(in the rows, 128 means zero)
Each path below is one point turned by a fixed rotation once a step. After each direction that follows a path, write how fast that rotation turns it, in degrees a step (0 if it stays still).
Each turn is a multiple of 5 degrees from 10 to 175, or 0.
Each row of a path follows its step; steps can be skipped.
path 1
step 1: [123 121 135 113 129 142 123 126 123 121 136 126 123 129 127 134 124 122
 130 141 136 124 132 132 135 111 140 147 135 117 137 124 128 133 124 120
 137 118 124 126 134 135 133 130]
step 13: [139 128 127 129 130 138 121 126 117 133 119 132 128 132 138 140 128 129
 120 126 143 134 128 143 131 119 134 133 137 122 141 136 133 121 142 133
 143 121 136 133 121 124 125 119]
step 17: [124 130 133 114 129 139 119 122 126 133 135 115 122 130 134 132 128 120
 134 134 119 123 132 130 135 113 135 142 135 131 140 125 126 128 139 114
 137 122 131 124 118 126 138 139]
step 21: [123 119 141 128 118 135 123 113 133 141 125 126 122 132 140 132 137 135
 137 125 131 116 126 136 124 127 133 131 135 117 142 141 124 138 128 139
 130 128 132 134 137 123 132 137]
step 22: [125 118 140 119 134 139 126 123 123 128 117 117 128 131 136 113 126 128
 129 124 118 133 135 138 129 114 129 142 131 130 135 126 122 136 139 124
 127 132 133 124 119 117 112 132]
step 24: [133 118 129 140 134 132 117 121 134 139 134 124 125 128 132 144 137 118
 134 129 122 137 124 136 131 124 129 141 135 116 136 137 129 122 127 130
 136 138 113 131 118 123 118 126]
step 27: [124 119 132 130 140 136 130 131 128 128 128 132 125 132 113 130 129 124
 129 128 133 134 128 133 133 106 140 145 131 126 132 125 121 140 138 126
 126 129 122 131 124 103 128 126]
step 34: [125 127 143 134 139 127 111 129 137 128 127 126 123 129 144 131 136 135
 131 126 126 128 129 136 129 128 140 130 140 113 133 113 128 136 129 134
 125 122 128 136 110 123 133 128]
step 36: [127 113 131 124 124 133 129 138 135 128 130 130 140 131 142 136 122 129
 136 125 120 126 134 144 130 122 133 143 125 116 120 134 124 140 137 139
 140 128 121 131 138 129 129 137]
[131 130 129 129 131 129 129 126 124 127 127 133 131 128 131 126 126 126
 122 127 130 129 125 124 128 127 128 127 125 133 131 132 127 129 131 126
 126 126 128 125 126 128 131 128]  145
[130 130 133 125 124 130 128 126 130 130 126 127 126 129 128 128 128 131
 128 129 131 125 128 128 129 130 124 127 131 128 135 124 128 125 132 128
 127 127 133 130 124 130 129 129]  85
[126 126 127 124 127 129 130 131 135 126 129 132 129 126 129 124 131 128
 127 129 126 125 131 124 130 122 125 131 127 129 128 127 130 126 128 124
 131 128 129 125 128 129 125 128]  135
[129 127 126 130 122 126 125 129 125 128 129 129 131 124 125 133 130 129
 126 130 129 130 130 127 129 128 129 131 130 129 129 125 127 132 131 126
 129 134 129 124 130 130 131 133]  115
[131 120 129 124 124 128 132 129 131 125 126 128 131 128 127 130 126 130
 127 129 126 128 123 124 125 130 126 128 129 126 128 130 126 129 127 127
 127 127 125 133 131 127 130 132]  70
[126 127 124 126 130 124 131 130 132 131 125 128 131 129 128 129 129 127
 130 125 130 129 127 127 125 126 129 132 128 129 129 127 129 130 130 135
 127 126 134 127 130 127 131 126]  45
[124 130 132 128 128 127 125 126 132 131 128 129 131 131 125 132 131 125
 129 128 130 129 124 129 130 123 129 127 125 128 127 127 131 129 129 123
 128 127 126 133 129 131 132 128]  110
[126 128 129 129 127 131 129 128 129 133 132 128 130 122 133 131 124 125
 126 128 130 127 125 128 125 127 123 125 128 128 125 123 127 130 127 130
 129 129 128 128 128 126 126 125]  70
